114,111,155,126,139,151 ans = 114, 151

101,110,135,131,126,144,123 ans = 101, 123

109,105,132,138,155,137,157 ans = 109, 157

111,105,117,136 ans = 111, 136

109,127,128,125,124,105,116 ans = 109, 116

108,119,114,130,120,118,153 ans = 108, 153

152,120,127,116 ans = 152, 116

124,143,118,105
124,144,117,103
ans = 124, 103

133,121,119,154,125,147 ans = 133, 147
---
Input:
[[138 128 112 108]
 [140 117 122 125]
 [138 129 112 106]]
Output: 112

Input:
[[140 145 138 141 115 124 125]
 [116 125 132 125 140 116 145]
 [127 109 151 139 130 108 104]]
Output: 151

Input:
[[147 130 121 119 128 128 126]
 [115 127 140 123 122 134 122]
 [121 134 115 130 154 127 120]]
Output: 115

Input:
[[123 106 115 151 133 140]
 [117 107 131 139 118 158]
 [118 134 132 101 120 129]]
Output: 132

Input:
[[149 144 139 125 106 124 108]
 [113 117 114 118 122 118 117]
 [102 126 106 129 153 133 123]]
Output: 106

Input:
[[155 147 120 109]
 [152 143 127 107]
 [140 143 116 121]]
Output: 116

Input:
[[111 151 140 129 109 104]
 [125 153 147 117 113 104]
 [122 136 126 143 110 146]]
Output: 126

Input:
[[123 113 137 134 130 125 112]
 [123 138 134 117 105 102 143]
 [123 137 115 146 114 134 119]]
Output: 115

Input:
[[116 152 143 125 139]
 [111 137 135 144 105]
 [129 131 102 124 108]]
Output: 102
---
[123, 128, 125, 100, 113, 134, 127] ans = 100
[[143, 146, 143, 145, 113], [145, 151, 144, 147, 111], [143, 145, 143, 146, 113]] ans = 111
[[140, 138, 141, 118, 122, 126, 121], [108, 153, 140, 130, 108, 101, 103]] ans = 101
[[128, 130, 123, 127, 132], [152, 121, 145, 107, 145], [156, 135, 111, 147, 125]] ans = 107
[[117, 126, 135, 117, 113, 143], [144, 112, 135, 127, 106, 143], [122, 112, 115, 117, 125, 143]] ans = 106
[154, 142, 147, 110, 123] ans = 110
[147, 157, 142, 146, 108, 123, 130] ans = 108
[140, 130, 108, 102, 104, 108] ans = 102
[136, 125, 118, 120, 153, 108] ans = 108
---
[[118 132 114 137 109 103 121]
 [113 114 149 119 107 112 116]] ⇒ 103

[[137 152 153 124 128 124 124]
 [158 115 112 145 103 117 142]] ⇒ 103

[[129 137 123 112 114 123 125]
 [105 106 117 141 134 104 108]
 [144 142 141 117 129 139 143]] ⇒ 104

[147 120 106 102 134] ⇒ 102

[[104 135 132 116 158 110]
 [147 129 148 130 121 138]] ⇒ 104

[113 115 155 119] ⇒ 113
---
[116 132 129 140 145 110 152]	140
[130 145 127 112 126 136 105]	112
[129 156 116 127 130 126 148]	127
[137 143 110 114 131 130 149]	114
[112 151 150 101 110 132 134]	101
[115 120 149 124 121 129 135]	124
[140 128 130 104 123 109 142]	104
[116 121 100 138 132 143 119]	138
[123 107 131 131 124 128 145]	131
[124 136 118 122 107 111 113]	122
---
[116 149 125 149 146 148 110]: 125

[[105 104 137 122 122]
 [124 144 116 125 120]
 [133 115 145 130 107]]: 133

[[118 156 120 143 110 108]
 [135 142 116 139 129 117]
 [113 123 131 113 120 117]]: 123

[127 115 127 139 122 136 102]: 127

[150 109 128 119 108 133]: 109

[114 102 114 116 141 132]: 102

[101 143 110 121 146 114]: 143

[126 153 127 135 100]: 126

[139 154 144 131 150]: 139

[[100 132 133 141]
 [124 132 112 148]]: 141
---
[[146 134 102 127 152 131]
 [139  98 127 152 128 126]
 [132 120 124 130 140 144]] out 130

[[106 128 156 126 117 142 137]
 [128 145 138 108 145 117 123]
 [150 122 148 110 129 135 139]] out 129

[[107 113 137 116 112]
 [126 133 124 143 153]
 [152 134 113 153 150]] out 113

[[118 131 117 115 128]
 [122 149 116 115 130]
 [126 128 126 131 141]] out 126

[[114 127 114 128 105 121]
 [134 126 127 129 105 127]
 [125 124 145 138 105 123]] out 138

[[122 112 136 137]
 [134 134 120 110]
 [109 156 113 129]] out 156

[[115 125 114 109 102]
 [115 137 117 119 127]
 [147 132 135 132 133]] out 135

[[140 101 116 135 131]
 [125 130 146 131 143]
 [123 125 132 132 130]] out 132
---
array([[133, 130, 152, 156, 155, 141, 120, 129],
       [146, 112, 115, 134, 150, 118, 146, 145],
       [106, 106, 123, 143, 155, 104, 109,  99],
       [132, 139, 150, 120, 150, 134, 137, 128],
       [137, 108, 106, 138, 133, 112, 120, 135],
       [143, 135, 128, 133, 140, 136, 122, 138],
       [130, 138, 151, 130, 146, 143, 142, 136],
       [102, 141, 130, 104, 109, 132, 157, 128]]) Out: 120

array([[123, 134, 137, 134, 134, 132, 127, 123, 130],
       [123, 135, 140, 123, 129, 139, 123, 115, 134],
       [129, 155, 126, 121, 110, 141, 115, 111, 141],
       [124, 132, 124, 111, 113, 128, 121, 120, 125],
       [122, 143, 128, 119, 115, 134, 110, 111, 133],
       [125, 138, 134, 128, 125, 135, 128, 122, 134],
       [126, 109, 112, 136, 130, 108, 125, 144, 113],
       [133, 132, 126, 131, 127, 132, 134, 131, 132],
       [128, 134, 131, 129, 129, 127, 126, 127, 128]]) Out: 123

array([[130, 123, 147, 120, 138, 121, 119, 132, 123, 152, 139],
       [134, 142, 128, 114, 113, 129, 139, 132, 125, 124, 153],
       [136, 141, 120, 130, 144, 117, 132, 108, 111, 137, 130],
       [142, 117, 122, 144, 132, 144, 135, 128, 130, 109, 117],
       [140, 123, 139, 133, 138, 147, 128, 126, 141, 149, 120]]) Out: 152

array([[135, 135, 133, 113, 129, 125, 126],
       [129, 130, 134, 129, 131, 135, 121],
       [142, 157, 144, 131, 123, 124, 120],
       [129, 126, 130, 132, 129, 134, 128],
       [135, 140, 136, 115, 129, 125, 120],
       [133, 136, 138, 102, 133, 125, 116],
       [128, 126, 130, 131, 129, 135, 129]]) Out: 125

array([[131, 146, 120, 142, 123, 146, 122, 117, 128],
       [121, 138, 123, 144, 106, 122, 135, 143, 142],
       [143, 113, 117, 132, 111, 110, 108, 148, 130],
       [137, 131, 124, 142, 134, 124, 135, 133, 128],
       [140, 115, 139, 127, 114, 138, 144, 147, 133],
       [139, 111, 147, 117, 143, 146, 140, 118, 113],
       [112, 139, 126, 136, 134, 134, 118, 132, 107],
       [142, 107, 116, 119, 134, 108, 127, 144, 145],
       [114, 145, 108, 126, 140, 123, 131, 118, 126]]) Out: 117

array([[ 99, 141, 108, 139, 128, 151],
       [104, 140, 104, 136, 132, 147],
       [103, 141, 104, 137, 131, 148],
       [100, 141, 106, 139, 129, 151],
       [101, 141, 105, 138, 129, 150],
       [ 98, 141, 109, 140, 127, 152],
       [105, 140, 104, 136, 132, 146],
       [107, 140, 104, 135, 133, 145],
       [102, 141, 104, 137, 130, 149]]) Out: 128

array([[116, 115, 145, 140, 128, 138, 110, 139],
       [142, 116, 148, 144, 134, 132, 103, 139],
       [135, 132, 147, 104, 114, 146, 108, 148],
       [142, 130, 131, 117, 146, 130, 134, 145],
       [134, 136, 123, 117, 105, 146, 111, 149],
       [119, 108, 146, 143, 147, 140, 109, 135],
       [148, 127, 117, 122, 147, 109, 136, 144],
       [148, 113, 131, 131, 145, 111, 139, 142]]) Out: 110

array([[118, 110, 128, 136, 113, 136, 129, 131],
       [138, 125, 105, 132, 114, 121, 127, 125],
       [154, 130, 116, 132, 125, 129, 132, 143],
       [146, 120, 116, 119, 134, 134, 134, 143],
       [117, 137, 107, 117, 122, 136, 127, 134],
       [146, 124, 104, 136, 125, 130, 127, 142],
       [148, 131, 112, 138, 116, 121, 128, 130]]) Out: 129
---
[[125 127 143 137 110 118 135]
 [131 122 132 133 134 112 129]
 [136 128 125 114 107 124 134]] 112

[[112 125 135 109]
 [135 126 116 106]] 135

[[141 136 146 126 138]
 [130 103 120 131 112]] 126

[[153 129 118 112 128 119 114]
 [112 118 158 119 135 143 142]] 119

[[117 133 129 145 137 147]
 [123 136 111 103 142 134]
 [124 150 147 115 113 106]] 142

[[136 119 135 119 133]
 [112 111 139 151 140]
 [117 107 149 137 141]] 151

[[155 132 142 149]
 [146 131 133 147]] 142
---
98,130,138,110,127
113,133,154,118,119
⇒ 110

116,107,116,129,132,138,118
126,113,115,137,142,128,126
⇒ 129

107,107,144,156,136,114,110 ⇒ 156

111,120,136,104,109,118 ⇒ 104

151,103,120,145 ⇒ 145

133,123,107,103 ⇒ 103
---
[150 136 107 131 154] out 107, 154
[131 158 133 113 130] out 133, 158
[131 154 139 132 131 129 141] out 132, 154
[138 149 141 138 143 141 144] out 138, 149
[127 126 135 123 150] out 135, 150
[149 145 145 112 155] out 145, 155
[141 124 113 116 106 112 119] out 116, 141
---
[[133 135 115 107 139 103]
 [110  99 136 112 122 125]
 [125 135 127 124 139 130]]: 103

[[133 119 102 120 144 126 145]
 [117 117 122 119 133 110 144]
 [117 121 128 122 128 112 148]]: 145

[[118 141 127 105 128 107 147]
 [125 110 109 119 108 116 122]
 [139 125 135 152 135 151 116]]: 147

[[132 135 130 125 125 118 149]
 [104 143 136 150 153 130 118]
 [129 111 145 121 126 140 126]]: 149

[[145 108 130 116 113 131]
 [125 115 139 106 114 137]
 [137 126 148 130 124 111]]: 131

[[147 155 142 137 137 145 138]
 [147 147 133 140 138 135 141]
 [135 145 133 140 144 136 141]]: 138

[[125 124 130 129 131 122 133]
 [139 143 134 134 132 142 136]
 [109 127 133 105 107 118 124]]: 133
